128 stands for zero in the data rows.
What is the hidden score of each row? Scores go from 0 to 30, and 15 is about the middle. The score is a weighted sum of the row's numbers plus the product of two more (or one squared), each taken from its middle value.
83 98 102 148 173 178 138 195 128 183 115 123 155 115 123 130 134 168 -> 15
205 139 167 89 135 177 99 20 86 168 149 35 147 185 130 109 75 200 -> 13
95 135 133 85 110 161 128 97 167 165 120 168 151 129 153 137 148 112 -> 14
156 136 78 70 138 167 125 133 181 93 129 151 132 89 137 133 152 120 -> 12
138 190 122 165 134 102 102 160 80 129 111 121 141 124 140 113 111 101 -> 22
163 87 74 77 142 137 104 48 165 98 105 133 170 127 177 148 34 156 -> 19
115 113 72 110 160 113 128 196 124 173 153 144 134 131 100 153 125 153 -> 15
132 187 92 131 134 144 127 102 103 60 143 110 128 138 147 122 150 116 -> 16
47 132 153 210 170 166 140 81 192 173 159 178 81 99 105 123 56 73 -> 24
48 143 161 205 142 196 100 78 156 187 160 167 102 101 126 109 20 75 -> 28
157 134 80 81 162 156 95 129 191 113 148 171 128 84 180 137 161 140 -> 10
141 100 164 166 99 79 124 99 168 94 128 152 157 146 139 115 127 137 -> 17
144 137 83 70 185 79 98 86 122 64 125 128 129 148 97 24 106 124 -> 15
202 112 87 115 98 140 152 134 165 128 122 106 168 118 114 114 132 125 -> 16
118 121 65 98 163 77 99 175 102 130 147 128 114 120 109 101 133 161 -> 14
148 161 153 156 107 143 91 153 107 146 130 147 146 140 142 120 126 140 -> 17
51 130 151 202 146 173 113 76 173 172 148 184 88 113 117 125 54 70 -> 24
105 157 126 146 67 103 156 114 144 124 95 94 159 144 115 124 117 155 -> 19
128 47 82 107 151 175 175 183 168 178 83 86 99 255 200 151 131 66 -> 1
151 141 148 163 160 85 136 139 123 107 134 142 125 110 146 135 138 143 -> 18
144 135 62 84 195 55 107 98 106 46 138 165 106 146 92 0 137 110 -> 13
169 120 68 93 115 156 143 124 126 104 106 132 157 95 115 141 124 114 -> 17
112 187 127 211 75 92 103 120 138 155 59 82 199 192 113 97 103 99 -> 27
157 149 76 83 175 55 114 86 130 66 128 168 105 143 105 25 136 122 -> 16
93 81 130 99 186 128 117 183 87 106 127 103 171 111 134 129 110 172 -> 16
159 111 66 109 109 143 124 136 136 102 113 128 146 112 116 136 120 133 -> 15
208 197 148 128 199 234 251 98 152 116 161 54 162 144 75 174 155 128 -> 15
118 110 168 147 169 90 111 130 148 90 162 129 111 132 150 138 107 102 -> 14
217 96 112 138 119 126 175 152 154 165 131 98 145 136 108 138 120 125 -> 12
85 92 126 87 153 116 171 164 39 135 143 100 148 167 131 145 122 133 -> 14
123 204 140 146 82 131 113 187 70 109 86 159 167 129 136 142 99 107 -> 25
156 119 178 79 109 149 0 108 13 165 68 121 59 125 86 182 163 104 -> 1
146 97 130 165 92 133 118 151 144 143 149 120 152 115 135 129 121 127 -> 17
79 87 176 182 131 187 124 117 161 97 101 111 236 70 150 73 180 120 -> 22
115 174 122 196 57 92 153 129 137 156 72 89 165 152 138 131 120 128 -> 21
115 108 68 106 152 105 93 179 120 159 158 132 128 139 106 128 133 148 -> 12
175 130 171 177 132 49 139 153 156 176 128 157 117 146 187 136 137 173 -> 16
85 185 80 172 36 125 108 156 76 125 89 126 121 121 124 139 106 138 -> 23
131 168 176 114 145 133 121 110 80 125 165 129 70 131 142 130 110 119 -> 11
137 73 165 145 83 115 127 134 117 82 122 138 130 131 125 146 134 114 -> 12
156 123 200 91 135 121 83 96 100 160 116 122 101 132 128 154 142 136 -> 8
119 236 83 170 123 121 114 138 56 86 103 108 167 126 137 145 142 54 -> 26
143 71 62 161 101 96 137 139 157 139 111 100 124 105 135 137 107 149 -> 10
98 186 85 155 36 135 120 163 91 134 79 139 159 119 148 143 115 158 -> 23
202 98 119 135 107 112 149 143 146 153 134 119 156 131 134 124 132 150 -> 14
62 121 211 70 102 65 189 116 191 82 130 75 136 136 156 145 156 68 -> 12
102 199 136 103 46 153 125 165 175 118 96 166 104 129 103 144 123 178 -> 16
160 79 71 76 128 143 127 160 175 162 128 125 136 171 125 140 152 99 -> 8
53 145 149 200 156 181 100 79 193 161 171 163 91 123 129 128 25 97 -> 23
136 121 189 91 116 98 79 132 110 138 100 113 79 120 125 121 141 99 -> 7
87 151 146 101 95 162 120 94 174 136 127 140 150 109 129 117 124 122 -> 17
70 102 102 67 185 117 179 131 58 163 147 150 123 156 112 129 119 128 -> 15
117 141 121 205 118 119 90 119 155 143 106 112 206 143 117 98 133 116 -> 24
124 182 106 105 105 240 96 236 101 81 171 192 94 111 175 157 118 122 -> 11
194 182 126 142 203 210 217 74 132 93 180 68 147 162 88 144 158 119 -> 15
58 150 110 110 181 117 66 207 190 205 156 147 130 167 57 124 140 129 -> 10
68 96 128 145 189 95 140 95 130 104 131 127 112 124 137 139 99 93 -> 16
104 92 175 156 124 143 115 95 172 94 104 140 177 102 128 96 166 104 -> 16
95 121 188 113 145 96 144 100 142 82 147 95 126 125 161 163 114 85 -> 14
134 151 176 120 156 121 89 115 82 114 141 137 137 146 148 127 136 119 -> 14
143 132 157 178 165 96 143 99 130 97 154 151 114 143 148 122 98 136 -> 19
73 164 108 104 186 98 76 191 185 181 140 139 149 157 74 129 131 164 -> 15
115 172 116 187 94 94 134 122 143 139 92 97 167 186 143 119 118 126 -> 22
112 188 133 109 57 162 119 187 118 136 103 168 152 132 105 123 132 153 -> 19
188 121 183 153 148 75 153 170 149 171 137 177 97 138 157 119 142 147 -> 14
95 163 106 106 170 86 68 192 158 156 128 152 149 147 73 109 143 134 -> 15
99 59 131 179 149 156 181 86 45 166 91 155 145 110 100 109 169 138 -> 14
74 77 119 115 179 129 178 205 66 117 141 80 154 123 175 161 115 166 -> 13
186 54 130 192 45 121 109 117 155 42 204 196 166 158 0 226 146 122 -> 13
128 156 69 63 186 43 91 82 113 34 148 174 108 166 83 0 113 114 -> 12
138 156 144 107 160 124 85 122 91 125 95 165 154 145 126 119 138 137 -> 18
123 152 173 130 159 144 81 95 73 104 113 144 146 117 139 141 109 118 -> 18
72 69 100 165 136 160 239 35 28 242 82 232 174 95 136 116 212 142 -> 16
157 168 120 129 133 188 144 190 106 121 145 151 121 106 125 137 136 112 -> 16
69 117 114 56 148 69 192 129 11 110 168 144 143 139 84 127 104 142 -> 21
111 154 121 208 132 129 97 116 148 145 101 87 214 143 131 116 100 106 -> 26
201 109 107 104 114 148 173 117 164 145 126 101 144 96 96 119 113 122 -> 15
63 147 175 69 13 120 200 128 183 145 83 92 124 150 95 130 171 176 -> 10
158 200 114 175 194 136 164 139 141 118 112 120 141 150 114 141 143 115 -> 21
65 95 143 150 168 182 119 146 108 139 113 123 175 112 149 92 165 173 -> 14
140 81 108 131 73 125 114 173 124 129 122 113 131 103 96 142 115 127 -> 14
152 110 170 166 122 59 112 152 145 126 130 186 129 154 154 127 140 145 -> 16
113 96 138 144 74 120 146 118 121 155 141 119 126 102 137 122 109 154 -> 16
108 96 145 127 166 169 88 180 124 133 124 97 164 99 138 123 122 144 -> 13
117 122 118 164 139 143 80 141 143 155 99 116 178 108 110 126 132 149 -> 18
47 153 122 177 186 175 85 137 184 220 167 160 77 150 89 142 58 121 -> 17
185 141 187 76 130 190 111 51 108 196 125 72 140 185 113 128 75 174 -> 12
168 195 144 101 158 206 192 101 132 123 172 108 136 145 106 153 122 113 -> 16
37 146 145 192 182 180 105 118 178 165 155 141 90 105 102 113 39 96 -> 22
104 168 89 93 104 120 146 79 111 112 137 150 124 126 150 143 117 132 -> 18
173 64 109 142 80 124 127 135 159 117 150 120 172 126 85 131 114 137 -> 15
112 203 66 184 70 115 109 158 65 80 96 102 132 110 155 156 111 106 -> 23
131 150 169 124 160 143 70 91 80 106 144 169 125 121 148 150 133 110 -> 13
163 151 152 142 121 126 122 136 91 134 145 149 124 92 137 116 147 145 -> 16
132 65 71 127 116 111 122 158 138 153 121 77 113 92 134 114 126 132 -> 10
96 128 88 171 66 112 140 112 86 160 132 103 83 76 112 135 93 153 -> 16
127 154 131 140 60 113 147 145 144 130 94 103 137 169 131 127 115 154 -> 16
198 184 169 124 206 234 242 107 133 139 155 80 166 113 92 152 185 135 -> 15
138 95 122 120 79 130 136 146 104 127 166 123 141 128 130 122 89 132 -> 17
177 164 177 132 184 114 152 127 147 160 114 141 123 124 118 135 148 129 -> 18
164 109 163 130 64 174 86 178 119 161 242 92 127 144 173 35 129 92 -> 13
122 223 62 203 121 152 103 157 81 56 84 79 125 138 161 138 114 83 -> 22
73 72 172 167 139 206 119 127 149 108 94 94 196 61 150 71 180 162 -> 16
91 83 182 189 149 192 114 105 156 87 88 131 210 50 137 76 189 118 -> 19
99 117 68 112 135 112 119 183 108 171 162 117 125 161 111 140 126 145 -> 13
102 176 131 102 154 129 81 172 130 120 124 154 158 159 105 111 146 154 -> 14
89 141 140 87 121 130 109 76 172 139 114 164 143 100 152 130 145 124 -> 15
145 149 162 155 167 80 131 117 132 123 115 167 119 145 160 134 116 135 -> 21
181 118 182 125 75 180 97 111 97 194 231 75 115 187 161 0 126 110 -> 7
94 222 73 186 72 114 122 133 54 97 118 108 153 124 155 140 127 111 -> 26
129 123 124 170 143 102 126 141 126 108 129 166 102 161 152 135 123 131 -> 15
190 85 119 144 100 90 146 147 158 166 141 143 139 108 123 144 126 139 -> 13
141 129 151 144 134 122 118 152 107 102 159 151 112 130 139 144 139 116 -> 13
180 178 121 164 192 161 164 122 124 125 122 143 127 116 109 154 142 134 -> 19
159 96 165 106 81 152 90 115 93 124 162 106 110 124 110 116 138 103 -> 8
180 121 196 102 104 193 74 65 101 194 178 58 122 214 136 58 94 183 -> 3
71 79 160 152 202 139 139 223 95 71 117 56 167 73 169 164 130 176 -> 14
113 140 114 170 141 130 73 141 139 143 113 115 199 134 98 91 126 94 -> 22
187 123 200 90 114 208 78 38 70 201 179 35 127 223 138 62 101 171 -> 2
195 99 130 130 115 126 159 135 148 157 110 122 158 117 120 133 115 131 -> 15
143 147 69 59 126 168 92 159 209 88 178 165 126 88 205 145 185 136 -> 7
169 189 121 128 176 220 188 99 131 79 162 87 166 156 128 174 144 116 -> 16
131 108 139 151 162 152 90 183 140 135 129 120 159 90 118 134 133 133 -> 15
157 130 175 101 134 93 91 132 111 163 111 114 98 131 135 160 144 130 -> 10
199 84 136 140 85 87 156 150 162 163 122 144 133 109 123 114 128 134 -> 13
144 70 91 142 76 117 140 158 119 136 135 113 126 105 98 120 104 155 -> 14
164 136 153 89 153 165 109 81 113 133 120 102 135 168 110 150 113 176 -> 13
113 106 172 119 60 136 158 127 113 119 142 92 131 121 126 104 131 128 -> 15
114 221 66 201 91 142 94 145 66 70 99 81 138 123 151 156 122 100 -> 23
123 159 173 121 116 145 125 122 96 90 162 148 97 121 135 141 109 119 -> 14
84 139 81 72 114 110 145 121 77 129 135 138 144 128 109 86 114 131 -> 19
71 155 117 119 187 132 74 203 183 207 140 147 136 141 62 128 130 152 -> 13
86 142 53 200 107 88 128 79 111 177 129 16 15 65 119 179 118 135 -> 1
89 87 147 95 178 102 126 196 90 90 137 82 144 100 156 159 121 157 -> 13
112 153 133 114 174 102 66 139 131 118 84 125 149 155 109 115 137 122 -> 16
139 120 149 171 134 89 122 119 132 110 169 175 104 122 134 127 121 99 -> 16
188 143 160 159 141 97 182 182 159 169 134 136 102 135 139 90 184 132 -> 12
114 93 140 130 179 147 77 183 120 118 141 100 162 111 125 138 134 160 -> 12
158 193 97 135 158 182 176 92 118 103 152 107 137 134 121 170 126 119 -> 18
99 75 144 102 173 127 116 188 103 119 115 92 179 103 152 151 138 171 -> 13
71 154 156 209 144 176 108 84 141 171 173 171 83 117 135 153 46 82 -> 23
113 70 146 145 97 159 162 124 96 123 119 162 129 131 114 123 145 136 -> 13
114 209 118 164 98 145 116 186 74 96 98 153 148 160 125 140 113 98 -> 23
111 157 162 101 96 106 158 145 169 105 144 96 102 134 156 119 100 110 -> 15
147 96 181 81 85 135 32 111 44 148 107 117 96 123 122 130 152 100 -> 3
197 165 169 152 163 163 205 147 122 147 138 128 119 119 132 151 133 134 -> 16
83 164 110 107 199 105 48 200 172 161 149 134 167 167 84 82 162 178 -> 10
131 99 185 97 83 119 113 127 105 139 148 98 116 126 140 92 164 106 -> 8
192 60 130 151 50 100 124 124 135 63 187 169 188 170 48 194 142 142 -> 14
134 128 121 159 159 139 72 147 165 163 112 130 186 124 100 105 128 145 -> 18
121 91 138 139 160 157 102 175 127 130 119 110 174 107 149 132 129 162 -> 15
188 151 154 153 157 142 173 153 163 181 142 155 101 113 136 118 134 176 -> 14
170 130 201 40 155 140 0 82 65 163 0 132 97 135 55 208 160 120 -> 11
126 171 95 107 92 157 131 108 128 88 107 134 112 106 119 125 124 135 -> 16
103 63 131 148 128 152 169 103 74 117 94 150 135 113 99 131 160 138 -> 12
182 148 142 172 146 20 160 158 129 126 115 184 129 129 207 109 134 194 -> 25
159 99 127 136 75 140 115 150 159 129 154 91 143 117 115 94 128 103 -> 16
132 179 111 102 111 174 106 194 102 116 164 159 96 88 137 137 133 107 -> 13
102 186 121 96 65 194 79 195 110 109 173 205 77 88 166 148 102 109 -> 14
67 98 140 105 193 126 175 197 86 90 129 74 170 121 166 136 118 150 -> 17
165 103 184 137 47 170 76 142 103 188 250 61 109 142 173 0 125 102 -> 13
110 134 78 190 63 106 166 98 73 188 134 76 87 84 130 160 87 158 -> 11
177 52 116 143 84 136 125 140 164 108 114 123 147 123 112 135 141 148 -> 9
133 184 92 115 130 163 122 115 110 47 132 123 138 147 147 128 141 115 -> 16
182 136 147 89 154 153 120 61 135 132 103 121 141 179 123 132 92 144 -> 16
163 137 150 142 129 143 120 152 108 143 149 169 128 132 162 125 107 109 -> 17
136 159 158 109 148 127 77 107 82 114 132 166 109 123 122 129 136 123 -> 13
182 55 97 149 62 124 112 132 167 125 132 119 149 138 111 150 112 133 -> 11
134 141 52 160 188 86 64 79 205 94 141 54 64 135 97 102 176 140 -> 6
175 202 150 133 179 194 210 125 144 130 179 98 142 124 94 161 127 133 -> 18
142 83 57 115 137 91 139 97 138 113 116 120 140 98 120 105 112 122 -> 16
78 181 149 90 58 155 153 156 191 122 83 129 130 122 105 126 138 180 -> 16
156 105 150 171 142 32 98 142 137 126 139 163 149 140 181 149 148 140 -> 18
136 206 108 188 104 127 111 164 69 110 102 146 141 138 140 131 113 104 -> 24
142 189 113 126 133 172 165 115 116 84 145 136 143 120 146 140 119 125 -> 20
109 155 151 106 74 99 172 134 153 115 120 107 96 142 149 141 121 116 -> 13
141 76 152 145 111 119 101 163 134 94 129 133 159 128 111 144 135 133 -> 13
82 135 144 97 137 144 143 70 190 133 128 138 149 114 121 128 132 102 -> 16
180 36 146 196 48 97 112 133 169 46 211 212 162 165 0 238 163 107 -> 10
62 150 153 78 24 135 176 102 159 134 96 130 134 150 85 128 172 201 -> 12
